132 108 192 178 120  97  52
139  59  72 136  54 143 129
152  50  71 185 104 124 119
147 163  97 131  68 212 104
 96 186  98  83  74 186 142
160 157  83 114 196 115 198
191  46 158 103 104 160 125
184 153  90 106 127 213 157
166 160  66 160 196 137 171
=>
166 160  66 160 196 137 171
132 108 192 178 120  97  52
139  59  72 136  54 143 129
152  50  71 185 104 124 119
147 163  97 131  68 212 104
 96 186  98  83  74 186 142
160 157  83 114 196 115 198
191  46 158 103 104 160 125
184 153  90 106 127 213 157

170 125 118 114 136
131 123 110 129 131
138 103 111 128 130
140 137  52 129 140
153 118 115 120 133
152 133 121 121 132
114 125 189 131 115
120 136 210 124 112
137 130  84 128 135
138 144 122 125 131
=>
138 144 122 125 131
170 125 118 114 136
131 123 110 129 131
138 103 111 128 130
140 137  52 129 140
153 118 115 120 133
152 133 121 121 132
114 125 189 131 115
120 136 210 124 112
137 130  84 128 135

128  76 211  42  98 155 131  81 152 166 217
145 110 207  78 128 145 150 113 130 109 188
172 127 216  83 142 139 177  95 132  97 197
138 119 160 116 130 128 141 132 133 120 138
159 101 207 122  62 144 193 129  71 103 146
144 112 205  83 128 170 139 105 130 120 208
160 120 205 121  67 135 181 128  76 103 141
135 118 173  99 130 132 147 127 135 116 150
=>
135 118 173  99 130 132 147 127 135 116 150
128  76 211  42  98 155 131  81 152 166 217
145 110 207  78 128 145 150 113 130 109 188
172 127 216  83 142 139 177  95 132  97 197
138 119 160 116 130 128 141 132 133 120 138
159 101 207 122  62 144 193 129  71 103 146
144 112 205  83 128 170 139 105 130 120 208
160 120 205 121  67 135 181 128  76 103 141

147  57 176  58 156 160  96 156 191  87 128 111 147 128 128
145 128 183 162 211 119 149 131  71 128 143 120 109 176 133
133 181  83 191  62 121 128 158 147 192 122  84 182 144  30
172 128 155  91  76 177  84 174 203  98 128 134 151  81  90
=>
172 128 155  91  76 177  84 174 203  98 128 134 151  81  90
147  57 176  58 156 160  96 156 191  87 128 111 147 128 128
145 128 183 162 211 119 149 131  71 128 143 120 109 176 133
133 181  83 191  62 121 128 158 147 192 122  84 182 144  30

114 119  49 178 142  40  61  58 161  35 197 209
132  61 100 151  97 174  45  72 214 175  60 204
166 168 152  83 181 153 188 183 226 199 142  53
171  88  64 114 115  51 107  74 215  85 120 172
147 193 103  97 197 143 118 134 201 180 198  83
175  81  64 100 132  82  54  76 227 115  98 187
216  67 124  75 143 125 169  99 219 153  95 155
=>
216  67 124  75 143 125 169  99 219 153  95 155
114 119  49 178 142  40  61  58 161  35 197 209
132  61 100 151  97 174  45  72 214 175  60 204
166 168 152  83 181 153 188 183 226 199 142  53
171  88  64 114 115  51 107  74 215  85 120 172
147 193 103  97 197 143 118 134 201 180 198  83
175  81  64 100 132  82  54  76 227 115  98 187

179 175  79  67 194 111 183  82 171 179
169 187  91  86 208 114 180  71 147 140
177 163 101  85 182 128 167  92 176 180
151 210  86  77 217 101 199  55 125 126
148 194  91  74 176  99 200  77 132 156
=>
148 194  91  74 176  99 200  77 132 156
179 175  79  67 194 111 183  82 171 179
169 187  91  86 208 114 180  71 147 140
177 163 101  85 182 128 167  92 176 180
151 210  86  77 217 101 199  55 125 126

117 183 117
168 182 168
170 209 170
186 184 186
199 199 199
133 213 133
 62 204  62
187 184 187
 81 190  81
194 202 194
=>
194 202 194
117 183 117
168 182 168
170 209 170
186 184 186
199 199 199
133 213 133
 62 204  62
187 184 187
 81 190  81
---
117 128 129
 52 175 144
131 120 125
109 202 131
=>
175 144
120 125

 92 136 102
133  95 101
208 153 127
=>
 95 101
153 127

220 125 129
156 134 113
 60 122 147
211 131  95
114 125  50
=>
134 113
122 147

 93  67 102  61
 81  59  87  67
 95  73  86  34
 80  65  90  56
=>
59 87
73 86

133  89 167 177 216
182 130 176  54  72
135 188 108 207 159
 62 118  73  99 209
=>
130 176
188 108

134  62  63 137
160 161 109  41
131  69  77 126
130 137 120  97
=>
161 109
 69  77

167  99  85  90
114  32  68  64
 78 141  95  96
 99  64 185 152
=>
 32  68
141  95

170 205  97  49
176 204 203  99
159 207 117  38
=>
204 203
207 117

104  90 192 114 101
179  64  83 162 143
172 188 151  54 109
 90 193 146 178 125
166  52 140 157 113
=>
 64  83
188 151
---
122 109 164 185 181 137 148 100
100 178 151 154 209 157 148 129
105 154 109 104  97 116 150 139
123 125 148  72  69 123 121 145
=>
100 178 151 154 209 157 148 129
123 125 148  72  69 123 121 145

155  73 164 167
 75  47 193  55
204  51  55 193
195  90 110 176
 55 204 205  51
 98  49 206  84
 60 130 184  61
 55  42 206  52
100 124 202  49
 50  64 202  51
140 191  80 192
=>
 75  47 193  55
195  90 110 176
 98  49 206  84
 55  42 206  52
 50  64 202  51

202  94  35 227
224 160 139  70
128  30 174 144
 39 202  51  45
=>
224 160 139  70
 39 202  51  45

102 170 108 217
126  67  54 108
 82 114 149 213
213  52  73  87
111 163  66 124
105 171 118  71
133 157 115 129
=>
126  67  54 108
213  52  73  87
105 171 118  71

151 142 134  99 101 198
127 223 106 228  38 177
 88 160 134 134 107 141
107 105 142  86 156 115
133 194  86 188  46 178
109 128 150  60 119 177
 84 220 121 195  63 181
104 141 199  91 103 123
101 123 109  81 145 154
106  63 112  82 179  82
=>
127 223 106 228  38 177
107 105 142  86 156 115
109 128 150  60 119 177
104 141 199  91 103 123
106  63 112  82 179  82

120 176 198
168 151 134
 34 199  59
110 138 227
174 148 141
 56 206 118
160 188 130
 54 213 160
 90 215 179
=>
168 151 134
110 138 227
 56 206 118
 54 213 160

 97 141 123 135 160 132 120 124 135 143 120 142 136 128 154
132 151 122 118 116 137 129  88 102 136 124 147 154 132 153
171  96 126 127  38 136 110 132 124 139 163  86  96 125 126
=>
132 151 122 118 116 137 129  88 102 136 124 147 154 132 153
---
102 188 149 167 112 155 102 167 118
 83 151 139 163 106 168 105  97  94
123 109 144 119  96 216 103 123 147
111 121 221 132 121 133  68  43 111
148 172 168  62 117  78  63 173 108
=>
102 188 149 167 112 155 102 167 118
148 172 168  62 117  78  63 173 108
 83 151 139 163 106 168 105  97  94
111 121 221 132 121 133  68  43 111
123 109 144 119  96 216 103 123 147

108 124 137 138 108  75 125 152 135  94  86 141  90 164 106
 77  77  93 147 128 130 134 116 155 117 109 125 122 141 117
163  89  98 147 182  72  93 159 109 119 160 109 136 206 136
176  90 118 133 176  75  69 164 103 123 162 128 143 186 138
=>
108 124 137 138 108  75 125 152 135  94  86 141  90 164 106
176  90 118 133 176  75  69 164 103 123 162 128 143 186 138
163  89  98 147 182  72  93 159 109 119 160 109 136 206 136
 77  77  93 147 128 130 134 116 155 117 109 125 122 141 117

 67  76 116 220  46
105 160 171 182 155
152 124 110  82 132
=>
105 160 171 182 155
152 124 110  82 132
 67  76 116 220  46

147 138 118 146 138 136  92 120 122 116 136 118 176 124 139
131 126 123 162 172 116 111 113 116 107 121  99 160 179 126
148 128 100 139 136 125  83 109 107 110 124 112 183 119 128
145 163 174 143 125 153 134 140 148 130 154 113 143 126 156
178 140 109 118 106 121  72 112 102 136 125 114 193  80 124
120 148 148 172 182 166 162 130 143 109 154 126 155 201 157
=>
145 163 174 143 125 153 134 140 148 130 154 113 143 126 156
120 148 148 172 182 166 162 130 143 109 154 126 155 201 157
178 140 109 118 106 121  72 112 102 136 125 114 193  80 124
147 138 118 146 138 136  92 120 122 116 136 118 176 124 139
148 128 100 139 136 125  83 109 107 110 124 112 183 119 128
131 126 123 162 172 116 111 113 116 107 121  99 160 179 126

105 119 113 207
138 137 148  46
153 125  90 158
=>
138 137 148  46
153 125  90 158
105 119 113 207

 98 128  96 200 163
126  75 115  95 117
135 106 157 103 151
=>
 98 128  96 200 163
135 106 157 103 151
126  75 115  95 117

110 140 144 138 107 114
132 180 159 106 153 121
116 137 138 141 108 120
128 156 150 117 144 122
140 213 171  93 167 120
134 116 118 144 133 123
132 132 124 150 112 140
=>
140 213 171  93 167 120
132 180 159 106 153 121
128 156 150 117 144 122
110 140 144 138 107 114
116 137 138 141 108 120
132 132 124 150 112 140
134 116 118 144 133 123
